Rotation paths and how fast each direction turns (deg/step):
Each turn is a multiple of 5 degrees from 10 to 175, or 0.
Each row of a path follows its step; steps can be skipped.

step 0: [-0.27  1.69  0.01 -2.28 -0.32 -1.05  1.51  5.07  1.03  0.98 -0.43 -3.28
 -0.96  2.77  0.08 -0.82  1.63  2.45  2.69 -0.06 -1.55  1.27 -1.89  0.03
  1.09  0.28 -2.00 -1.20 -0.49 -2.78  0.86 -0.52  1.00 -1.33  0.97 -1.38
  1.29  1.33  3.35  2.71 -4.13  0.60  1.27  0.38 -2.40 -1.03  2.27 -2.65
 -3.45  1.75  0.91]
step 1: [-1.17 -2.10  1.84  2.70  3.73  5.18 -0.87 -0.38  0.39 -3.90 -1.68  0.60
 -0.80 -0.35 -0.17 -0.65  1.79 -0.64  3.65  0.33 -0.80  0.36 -0.20 -0.76
  2.80  0.13 -1.94 -1.82  0.19 -1.15 -0.31  1.33  1.59 -1.69  1.64 -0.10
 -0.82  0.07  1.08 -2.52 -0.89  2.57 -1.10  2.57 -4.10  3.48 -0.38  0.34
  0.94  1.65 -0.30]
step 2: [ 0.00 -0.65  0.35 -0.61  3.56 -0.61  1.85  0.82 -0.55  1.50 -0.36  3.22
  1.36 -2.26 -1.67 -3.87  2.80  2.56  0.27  0.80  2.20  0.61 -0.24 -0.86
 -1.27  0.06 -1.87 -0.74 -1.10 -1.50  2.38 -1.08  3.61  0.22  3.66 -1.49
 -0.62  1.19 -0.52  0.97  2.07  2.73  2.66 -4.89 -1.13 -1.45  1.04 -1.94
 -0.95  2.18  0.18]
step 3: [-0.70 -0.49  1.97 -0.81 -1.34  4.84 -0.44  0.38 -1.33  1.70  2.35 -0.22
 -1.30  2.62 -0.16 -0.77 -3.57 -0.01  2.42 -1.21 -1.18 -3.11 -0.81 -2.38
  1.32  5.16 -3.50  1.49  0.69  1.46  0.95 -1.17  1.91 -0.85  1.79  0.98
 -1.17  2.97 -1.20  0.16  0.85  0.13  1.18  0.51 -1.95 -1.10 -1.97  0.33
  0.12  3.03  1.42]
step 4: [-0.18  2.23  0.63 -0.73  0.70  1.10 -4.74 -0.13  0.84 -1.00  0.72  3.31
 -1.19  2.61 -1.34 -0.20 -0.41 -0.46  1.02 -0.38  3.29  0.28 -0.24 -2.22
  0.61 -1.26 -1.31 -2.99 -2.27 -3.82  1.09 -1.05  2.63  1.51  1.53  1.18
  3.16 -0.77 -1.83  0.16 -1.00  1.86  3.90  0.29  0.42 -0.15  0.27  0.20
 -2.58 -2.74  4.15]
step 5: [-2.32 -2.02 -0.52 -0.12  0.99  3.07  1.58 -1.02 -1.11  0.48  0.21  0.52
 -0.32 -3.12  1.02 -0.35 -0.70 -2.72  0.25 -2.72 -0.11  0.46  1.82  0.58
 -1.23 -1.11 -1.04 -0.83  2.08  0.42 -0.76  2.24 -0.07 -0.96  5.62  1.32
  1.97  0.94 -5.62  0.57 -0.11 -0.48 -1.24 -0.28 -1.55 -2.49 -3.51 -1.25
  0.25 -0.20  3.94]
step 6: [ 1.75 -0.69 -2.98 -3.56  0.81 -2.93  2.10  0.52  1.43  0.46  0.32  0.74
 -2.82  0.21 -0.81  1.67 -2.98  0.76  0.57 -1.71  1.62  0.80 -1.14 -4.58
 -1.55  1.81 -2.03 -1.13 -1.40  0.43 -0.94  0.39 -0.09  0.77 -0.02  0.47
  2.25  0.05 -1.42 -1.07 -1.86  1.96  3.87  0.78  1.70 -1.65 -2.44 -4.94
  0.69  1.45 -0.88]
step 7: [ 1.15 -1.99  0.00  2.23 -4.41  2.00 -0.22 -0.73  1.44 -2.53 -0.25  2.21
  1.21 -2.56  1.70  2.80 -2.39  0.53  0.36 -3.45  0.62 -2.52 -0.34 -2.01
  1.80 -1.72 -0.77  1.04 -1.19 -0.92  2.19  0.24  2.69 -1.10  3.07  2.31
  0.84 -0.17 -1.83 -2.90 -3.21 -2.31 -0.62  0.59  1.60  2.21 -1.65  0.98
  0.21 -0.03 -1.88]
step 8: [ 0.28 -0.49 -3.22 -1.65 -2.17 -3.18  1.74 -2.02 -0.78 -0.07 -1.19  1.24
  0.57 -0.21 -0.06 -0.78  3.62  0.76  1.08  0.93  1.60 -4.23  0.55  3.55
 -2.10 -1.61 -1.18 -3.27 -4.21 -0.14  1.97 -0.70 -1.85  1.27  0.70  1.77
  0.54  1.32 -2.20 -0.21 -1.79 -1.91  3.45 -0.77 -0.96 -0.32 -1.57 -3.18
  1.02 -1.51  0.24]
step 10: [ 2.46  1.39 -1.71  2.26  1.69 -2.83  1.08  2.04 -0.16 -1.64 -3.61  1.66
  0.46  1.43  1.10  1.18  3.43  0.09  2.76 -0.23  1.59  1.26 -1.77 -2.49
  0.50 -0.16 -0.05 -0.77 -1.64 -3.33  0.71  1.07 -0.10 -1.64 -0.55  3.40
  2.66 -0.14  3.17 -2.09 -2.10 -3.03  1.92  0.83 -4.04  0.74  1.49 -0.23
  1.41 -0.19  0.61]
step 11: [ 1.00 -1.26 -0.45  3.27  1.55  0.62  2.61  0.97 -3.19 -2.15 -0.82  0.58
 -0.09 -2.68 -0.26  0.98  4.51 -0.71  1.45 -0.17 -1.38 -0.71 -1.25  1.13
  0.16  1.15  0.35  0.11  1.54 -0.73 -0.39 -3.33  1.48  1.83  5.01 -0.42
 -2.37  3.19 -1.97  2.29 -2.15  0.73 -2.11  0.03 -2.38  1.95 -0.36 -0.11
 -0.21  0.28 -3.32]
Directions:
[-0.56 -0.42 -1.11 -0.45 -0.86 -0.85 -0.04 -0.63 -0.19  0.11 -1.15 -0.39
 -0.56  0.03 -0.54  0.14 -0.90  0.29 -0.77 -0.37  0.08 -0.08  0.08 -0.06
  0.56 -1.20  0.33 -0.14 -0.40 -0.13  0.20 -0.09 -0.01  0.01 -0.07 -0.75
  0.41  0.32 -0.04 -0.15  0.05 -0.97 -0.42  0.40 -0.69  0.54 -0.35 -0.26
 -0.03  0.40 -0.55] : 35
[ 0.24  0.20 -0.92  0.52  0.61 -0.69  0.72  0.01  0.56  0.83 -0.31 -0.17
 -0.85  0.13 -0.16 -0.06  0.05  0.81 -0.14  0.41  0.18  0.03 -0.74  0.21
 -0.48 -0.40  0.23 -0.46  0.20  0.26  1.01 -0.66  0.92 -0.31 -0.65  0.62
 -0.30 -0.45  0.34 -0.29  0.14  0.48  0.47  0.33  0.21  0.03 -0.08 -0.26
 -0.54 -0.75  1.15] : 175
[-0.10  0.48  0.34 -0.53  1.04  0.08  0.25 -0.37 -0.08  0.04 -0.06  0.05
 -0.43 -0.67  0.51 -0.32 -0.32 -0.01  0.41 -0.25 -0.20  1.29  0.20 -0.29
 -0.01 -0.52  0.70 -0.80  0.89 -0.34  0.03  1.27 -0.48 -0.02 -0.46  0.86
  0.61  0.08  0.25  0.71 -0.44  0.23 -0.49  0.32 -0.69  0.51  0.11 -0.80
  0.28  0.22  0.17] : 80
[ 0.87  0.56  0.23 -1.38 -0.37 -0.99  0.35  0.31 -0.02  0.22 -0.12  0.32
  0.54  0.32 -0.47 -0.30  0.78  0.34 -0.56 -0.14  0.82  0.32  0.09 -0.45
  0.35  0.24  0.42 -0.78 -0.67 -0.38 -0.14  0.35 -0.14  0.08  0.03 -0.95
  0.52  0.63  0.59 -0.10 -0.54  0.78  0.51 -0.56  0.19 -0.12  0.13  0.25
  0.41 -0.60  0.48] : 175
[ 0.13  0.78 -0.14  0.28 -0.15 -0.47  0.57  0.16  0.47  0.11  0.20  0.02
  0.51 -0.19  0.46  0.11 -0.20 -0.57 -0.16  0.55 -0.22 -1.14 -0.10  0.34
 -0.09 -0.84  0.63 -0.31  0.74 -0.38 -0.41  0.45  0.39  0.12  1.04  0.46
  0.73 -0.27  0.62 -0.20  0.83 -0.12  0.43 -1.32 -0.81 -0.30 -0.55  0.47
 -0.28  0.46 -0.17] : 130
[-0.41 -0.16 -0.77 -0.48  0.33 -0.97 -0.45 -0.46 -0.51  0.24  1.36 -0.30
 -0.03  0.07 -0.36 -0.16 -0.03  0.17  0.20 -0.45 -0.35 -0.14 -0.57  0.13
  0.47  0.65  0.02  0.59  0.14  0.73 -0.34  0.19  0.07 -0.50  0.22 -0.09
 -0.26 -0.64 -0.21 -0.35 -0.39  0.01 -0.64 -1.59 -0.60  0.22  0.44 -1.04
  0.13 -0.31  0.32] : 115
[-0.21  0.44  0.24 -0.15 -0.50 -0.70  0.01  0.41  1.33  0.60  0.09  0.55
 -1.10  0.18  0.41 -0.77  0.28 -0.76 -0.06  0.12  0.15  0.76 -0.56 -0.31
  0.15 -0.02 -0.46  0.74  0.28  1.13  0.15  0.27  0.14  0.12  0.00  0.09
  0.03  1.08 -0.01 -0.48  0.30 -0.45 -0.08 -0.03  0.34 -0.64  0.42 -0.16
  0.47  0.94 -0.30] : 110
[ 0.64 -0.70 -0.20 -0.62  0.49  0.65  0.59 -0.16 -0.07 -0.20 -0.39  0.00
  0.79  0.51 -0.40 -0.28 -0.04  0.52 -0.79  0.36 -0.38  0.27 -0.24 -0.51
  0.32  0.21  0.19 -0.20  0.18  1.36 -0.21 -0.70 -0.10 -0.34 -0.31  0.56
  1.05 -0.68 -0.11  0.77 -0.07 -0.63  0.24 -0.36  0.34 -0.74  0.02  0.04
 -0.10  1.19  0.07] : 110
